128 stands for zero in the data rows.
Some points, one per row:
133  73 202 156 157  66 142  93 120 144 131  92 112 177 143  96 175 120 110 179  59  50 108 141 107 140 180 214 161 122 148 171
105 193  87 121 101 187 124 158 150  91 124 137 136  84 114 105  81 144 114  99 157 161 124 107 103 121 113  92  97  94 130 108
146 146 121 108  94 149 109 147 113 109 126 120 140 112 137 133  87 148 149  96  84 105  88 127  81 105  96  76 129 133 122 105
112  86 204 183 151 105 173 137  97 141 124  97  86 168 147 123 151 159 105 145  82  56  86 147 124 136 204 193 161  93 158 164
139 127 156 127 123 132 129 129  78 157 110 103 136 113 132 125 121 167 142 159  86 100 114 126 128 121 107 165 146 139 135 143
102 183  81  99  90 179  95 130 151 102 138 211 132  68 118 133 113 147 141 100 178 202 165 141 146 123 113  80  80 133 149  96
108 130 101 130 138 121 135  76 158 111 125 135 116 115 116 123 164  94 121  93 193 133 146 115 116 177 144 137 120 106 153 140
127 171 149 115 115 155 119 152 106 115 127 123 117 136 150 175 101 152 132 111 109 118  67 140  80 104  82  77  95 126 117 131
120 208 172 105  98 175 179 208  77 111  88 129 124 122  83 164  76 196 120 142  40  48  31 165 101  19 138 126 138 124  71 125
116 115 188 160 135 108 150 161 126 118 128  85 104 150 129 101 123 152 104 152  79  61  93 114 104 104 183 182 158 116 123 147
111 247 121 115  72 218 128 229 133  92 118 169 141  87 119 165  26 194 142 105 101 133  53 120 112  53  79  23  81 187 117  73
121 202 206  59  50 150 172 234  59 132 136  78 119  88 120 194  52 214 121 133   0  33   0 150  36   0 178  74 108 166  72 104
126  55 137 136 159 101 129  45 152 140 154  95 104 164 118 109 193  76 112 127 206 136 164 126 143 205 196 197 166 100 189 172
136  86 158 143 132  97 182 136 100 169 146  57 133 160 110 119 150 141 108 153  51  86 115 134 111  95 192 190 179 139 101 147
 91  92 180 183 146  97 137 147 139  99 137 124 108 173 145 140 116 140 110 148 115 115 109 140 169 157 145 163 112  99 152 128
132 195  40  80 119 182 104 137 142 101  73 204 149 116  84 138 124 104 141  62 201 204 187 160 178 123  73  55  87 158  90  99
140 146 154 107  98 144 155 154  78 124 124 129 132 123 106 134 106 182 112 134 104 100  89 127 136 111 137 114 141 128 131 141
147 101 203 120 142  90 145 143  72 138 104 104 144 174 115 129 179 154 127 204  56  25  92 149 133  82 130 191 154 146  77 126
152 146 141 110  96 152 134 155 112 145 119 152 125 125 123 152 146 149 128 119  91  90 123 133 136 112 168 116 165 135 121 108
112 206 174 105  38 187 103 211 119 113 118 131 114  69 164 160  72 202 123 102  40  77  46 105  55  36  86 102  90 130 115 105
112  80  91 129 168  80  99  53 170 128 129 145 112 146 118  83 191  77 125 129 186 137 178 119 146 195 158 179 122  85 154 155
135 204 112 107 110 167 106 163 155  83 114 182 134  82 136 114  76 176 158 110 132 117  90 115  99 114  92  64 104 112 132 111
131 167 122  83  72 189 106 145 108 105 129 127 128  58 123 127 110 166 123 112 132 160  96 114 115 115 117 122  96 151 138 109
119 133 104 117 141 123 125 105 122 128 115 159 150 135 113 154 130  94 127 121 207 172 124 132 153 163 109  93  98 134 160 126
115  63 138 141 148  87 111  76 138 160 147 111 114 165 133 126 155  87 145 160 165 127 150 124 112 163 123 165 114 120 161 151
142 196  94  85 103 188 111 191 114 110  82 117 137 124 106 140  87 163 137  62 146 139  90 111 102  69 118  43 101 152 121 119
120  67 114 115 143  91 136  71 131 153 139  97 119 131 134 106 152  73  97 119 154 169 184 124 156 157 146 153  88 128 144 172
 88  83 157 135 166  69 136  63 153 146 184 124  91 152 109 140 155  98 120 161 117 133 170 157 162 160 169 172 117 106 135 137
120 168 133 159 104 165 126 204 111 108 116 175 142 130 134 135  72 166 135 139 104 130  92 145 145 103 106 113 105 148 134 118
141 165 117  86 104 157 136 172  96 108 131 114 123 143 112 160  80 143 123  94 116 123  86 127  93  96 121  67  92 159 125 107
147 119 214 137 114 129 130 170  80 160 134  60 113 174 122 142 105 161 151 176  34  39  39 140  64  75 104 155 167 182 126 108
150 121  67 144 150 132 123  86 178 139 132 145 147 133 132  91 158 106 124  94 176 175 183 102 123 178 135 139 159 100 117 122
125 207 115  97 129 135 106 136 127 108  81  92 142 102 114 103 114 138 122 113 124  85  79 102  95 106 114 132 121 128  98 151
121 228 119  77  75 190 123 187 105  98 104 109 132  85 123 173  85 184 123  88  63 121  68 138  81  49 113  39 100 129 106 105
 93 111  88 158 120 143 105  68 191 147 140 150 118 127 104 126 168  74 143 127 188 190 185 160 138 168 110 153 130 109 127 110
 96  65 169 159 159  56 115  56 151 151 140 123 113 152 121 138 200  84 122 193 126 121 143 162 154 174 191 241 133  87 137 149
154  96 108 168 160 143 130 104 125 111 105 132 141 140 118 104 141 119 141 115 191 155 166 127 187 190 107 150 157 112  84 103
119 162  65  84  92 162 120  74 171 143 132 140 131 105 124 158 146 106 101  92 245 195 153 120 129 160 135  95  90 109 178 148
137 206 132  81  38 195 141 187 105 107 131 130 104  68 175 137  85 201  99 112  56  98 109 131 112  72 157  93  88 141 132 112
122 155 104  74 101 102  96 125 145 128 133 106 157  89 129 140 119  95 114 154 106 157 121 114  96 103  83 112  83 134 107 120
Here are 21 more points, each followed by its number:
113  93 130 164 130  97 113 105 150 108 117  99 104 138 133  84 158  97 118 135 155  96 137 131 141 174 140 180 129  91 155 159 0
140  50 186 149 185  79 124 110  99 172 132 106 142 181 122 107 196 120 141 196  77  71 147 160 157 135 131 237 191 118  90 147 1
152 181 110  86 111 167 130 178 133 106 126 155 152  80 136 152 109 156 141  99  70 114 118 132 103  77 129  52 130 128 102  97 2
 92  51 129 173 159  82 136  95 150 160 162 136 129 150 139 139 165 125 113 164 148 172 157 134 187 175 130 149 139 117 145 136 3
144 167  40  85  83 164 106 137 148 110 125 139 163  40 153 139 111 126 140  76 163 179 144  63 102 129  86  66 109 112 123 115 4
163 180  81  76 127 127 115 109 113 106  93 150 138 112 126 108 128 139 157 104 169 117 128 138 132 118 103  80 137 149 104 140 5
137 109 117 140 137 161 110 115 146 135 133 152 129 159 125 122 130 130 159 122 163 158 148 123 150 157  74 118 133 136 120  89 6
125 189 117 104  98 172 124 161  87 123 107 125 155 103 131 127 107 166 147 133 103 144  92 123 111 109  69 115 128 153 102  96 7
143  99  88 141 135 109 137 104 140 127 154 130 153 140 121 134 125  97 105 118 173 182 151 119 154 159 125 102 128 120 144 138 8
120 179 189 106 100 146 141 169 104 121  74 142 134 150  89 144 120 172 140 158  86  72  61 163 126  73 100 117 104 132 117 130 9
139  78 143 139 128 136 109  98 144 128 139 120 105 118 166 129 152 117 147 130 139 133 160 115 133 163 111 170 152 111 159 145 10
142 107 167 152 134  86 139 149 105 125 155 106 102 129 154 102 128 149 106 177  54  82 113  98 104 110 172 155 163 138 151 118 11
114 113 126 138 158 119 103  99 141 127 145 156 120 154 119 115 151 114 160 158 169 122 162 124 146 161 116 149 102 122 148 146 12
117 101 140 149 139 142 148 139 134 146 151  74 106 145 121 110 144 128  93 136 124 132 124 126 129 126 172 172 149 150 145 123 13
122 104 144 130 149 118 140 114 122 138 136 144 139 163 102 147 127 118 125 150 189 138 113 132 168 155 118 126 115 120 160 150 14
165 170  95 126 126 149 145 154 139 112 104 144 146 129  94 102 120 141 129 109 171 128 125 110 137 108 121  97 149 152 115 100 15
115  39 200 206 202  72 167 107 107 136 135 129 107 193 122 147 190 103 136 170 100  78 132 174 177 167 138 212 174  82  87 149 16
131 195  85  85 104 192 114 113 173 141 141 117 123 103 102 107  91 107 128 102 165 166 144 139 106 115 142  81  85 194 146  99 17
139  78 167 127 141 112 109 100 120 132 122 116  99 156 155 127 143 118 128 119 116  92 143 142 109 133 157 136 145 119 129 137 18
 95 173 137  81 102 168 145 157 136 144 123 130 122 123 101 167 110 119 106 112 116 151 123 163 126  79 160 121 123 153 106 118 19
156 165  82 100 106 137 102 156 111 104 108 125 149  78 134 125  85 138 129  85 103 140 103 106  96  90  87  81 111 122 109 118 20
Which two of these numbered points are nearest to each point below, ignoring the 2 directions in which the first points spread most? Their numbers follow each, nearest first.
 89 192  66  83  95 187 101 140 204 122 148 173 134  66 106 165  86  89 108  81 182 197 147 128 129 112 103  60  50 144 140 107 > 19 17
164  92 168 138 182  90 124 113 104 127  96 127 116 149 127  89 150 135 138 146 132  72 141 137 134 128 142 159 177 127 119 155 > 5 15
151 225  62  84 100 163 123 161 184  91 133 189 116  71 125 123  87 120 114  68 173 176 128  90  89 123 138  34  93 129 163  90 > 11 2
126 113 232 160 158  85 162 138  69 144  94 112 115 183 100 142 143 164 127 203  48  19  75 179 138  85 141 213 152 150 140 147 > 9 12
121 124 104 145 149 110 150 115 132 135 112 171 149 132 136 158 160 114 136 123 159 173 159 160 152 133 112 138 126 111 126 147 > 16 3
162 144 123 141 140 133 153 140 117 115 112 129 150 141 110 118 119 146 147 132 137 104 120 112 128 119 130 107 154 142 120 131 > 15 5
110 110 135 113 132 118 134 111  93 127 102 131 134 113 115 113 139 134 118 141 113 152 124 128 142 141 128 152 121 140 136 141 > 7 20
123 147 132 121 120 145 131 131 130 109 111 154 134 137 113 155 106 118 135 130 199 155 123 130 164 149 104  92 101 152 154 113 > 14 12
102 191 134 114  86 182 146 187 127 106 115 125 111 100 122 162 101 169 118  81 107  96  65 131  90  75 133  90 114 122 133 123 > 0 13
153  91  70 128 174  87 122  95 104 138 125 124 177  98 167  76 164  95 139 121 146 162 188 102 169 160 109 151 142  87 111 163 > 20 4
151  52 154 146 184  83 132  96  99 151 101  40 132 179 127  60 190 124 111 162  67  59 131 135 124 138 184 227 183 108 131 181 > 20 5
Now 21 new points, numbered from 0 again:
138 111 193 159 124 107 153 170 101 134 121  96 124 178 103 123 100 156 112 178  54  66  87 151 134  88 158 184 148 151 119 140 0
107 170 115  91  84 157 112 141 101  99 109 137 131  82 109 120  98 136 113 122 127 167 105 147 136 129  95 109  94 123 125 122 1
153 139 151  96 130 124 128 153  98 148 103  73 140 142  87 113 132 125 140 121  96  91 108 130 135  85 141 135 131 172 101 135 2
133 200 132 107  94 203 152 209  80 124 105 139 141  95 113 142  59 178 144  81  86 100  76 125 106  90  68  78 157 140  84  85 3
158  83 139 128 163  89 149 138  81 154 120  97 155 106 182  96 173 128 103 143  67  81 142 105 142 102 147 168 164 126 100 170 4
126  45 143 166 153  71 107  81 139 153 154 117 116 145 155 110 153 106 131 191 128 124 172 142 136 165 139 197 124 113 155 165 5
112  75 107 156 155 106  90  66 152 146 128 117 132 157 125 114 176  64 139 140 229 208 182 122 164 187  90 156  99 115 153 153 6
107  47 144 165 167 111 123  59 175 170 166 145 107 149 125 116 202  77 148 170 155 166 198 150 165 196 156 222 148  85 134 112 7
114 118 125 137 114 119 112 119 142 112 145 183 129  87 144 124 139 129 119 123 141 159 177 153 175 156 142 139 117 146 155 126 8
113 141 122 118 123 148 150 139 118 110 120 145 112 127 106 169 104 138 131 122 169 133 100 121 147 113 118  84  99 155 151 114 9
133  36 131 217 193  70 148 119 141 125 148 126 154 172 172 127 153  89 122 159 170 120 145 104 135 199  90 176 185  89 135 136 10
119 147 106 133 107 163 113 147 138 122 122 158 127 127 109 146 100 150 169 121 132 130 145 152 133 115  73 108 129 136 130  94 11
147 106 131 110 118 126 130 140 114 130 163  91 138  97 170 117 130 155 112 100 101 112 110  99  93 112 140 127 156 139 115 141 12
132 184 109 107  81 184 143 190 126 119 124 103 130 111 100 122  72 170 112 101  98 116  98 110  95  91 125  96 118 169 135 100 13
147   0 135 194 203  10 130  49  99 155 142  94 143 168 174  64 228  90 123 187 134 111 207 112 199 202 181 245 211  83 122 202 14
131  90 122 143 159 136 120  87 155 134 124 135  95 140 160 131 166 100 137  98 147 122 160 132 123 160 156 131 121 107 109 137 15
134 106 153 112 144  61 137 114 101 117 123 120 142 154 141 146 144 126 100 126 139  97  92 104 120 152 150 130 111 116 133 177 16
108 232  73  63  83 181 103 163 171  89 128 154 148  87 110 186  72 120 136  85 127 163 119 130  89  73 116  21  62 132 119  94 17
141 172 149 117  80 146 138 188  99 103 130 102 141 111 158 151  73 188 116 102  87 111  60 112  87  86 113  82 124 140 119 140 18
138 117 118 122 139 124 118 115 141 160 122 146 142 143  98 113 166 109 158 156 109 114 146 153 128 114  98 158 146 140 108 122 19
122 139 192 140 137 120 148 182 100 124 119  65 138 174 115 121 111 160 105 165  63  73  67 142 112  99 158 153 135 159 112 145 20
The same question for these:
142  85 126 138 148 113 136 118 145 147 135 163 128 128 138 140 153 115 122 125 127 117 175 102 127 134 164 117 128 115 131 129 > 15 5
132 161  91 123 103 145 114 122 155 101  95 136 119 109 108  96 151 142 145 102 120 121 147 144 140 118 134 115 144 131 101 101 > 19 11
127 189 148  83 114 132 128 156 153 124 115 128 152 128 109 157 105 123 117 133  92  93  53 133  79  41 153 101 105 151 124 125 > 17 20
149 135 111 128 111 121 128 130 128 126 148 126 153  90 150 133 128 135 108 113 133 131 127  89  95 127 133 102 149 118 109 152 > 12 18
117 174 132 114  92 169 131 179 126 133 139  95 130 128 127 161  86 163 125 114  96 118  83 125 105 107 114  75 105 154 111 113 > 20 18
103 105 182 119  97 153  97 114 123 142 126  93  73 159 130 126 146 142 137 158 125 113 112 148 100 134 111 159 113 128 149 141 > 6 1
135 166 144 132  86 167 163 177 136 149 139  67 113 120 104 132  98 141  95 125  84 124 110 125 103  86 167 136 146 167 137 102 > 13 20
120 143 105 102 120 127 137 153 120 142 119 101 149 122  93 111 131 112  90 104 142 152 134 123 143 131 162 135 136 128 110 143 > 20 13
116 177  81 126 103 195 146 157 153 122 129 115 119  72 106 131 104 128 113  77 167 183 150 100 136 135 116  88 103 139 133 100 > 13 20
151 114 131 142 143 143 137 145  88 131 115 118 117 179 150 149  80 149 145  94 143  93 109 132 146 128 153  90 148 142 117 139 > 9 18
127 112 185 136 125 129 131 151  86 143 121  85 122 154 150 160 126 144 130 126  56  66  95 139 122 106 164 133 146 115 113 146 > 15 18
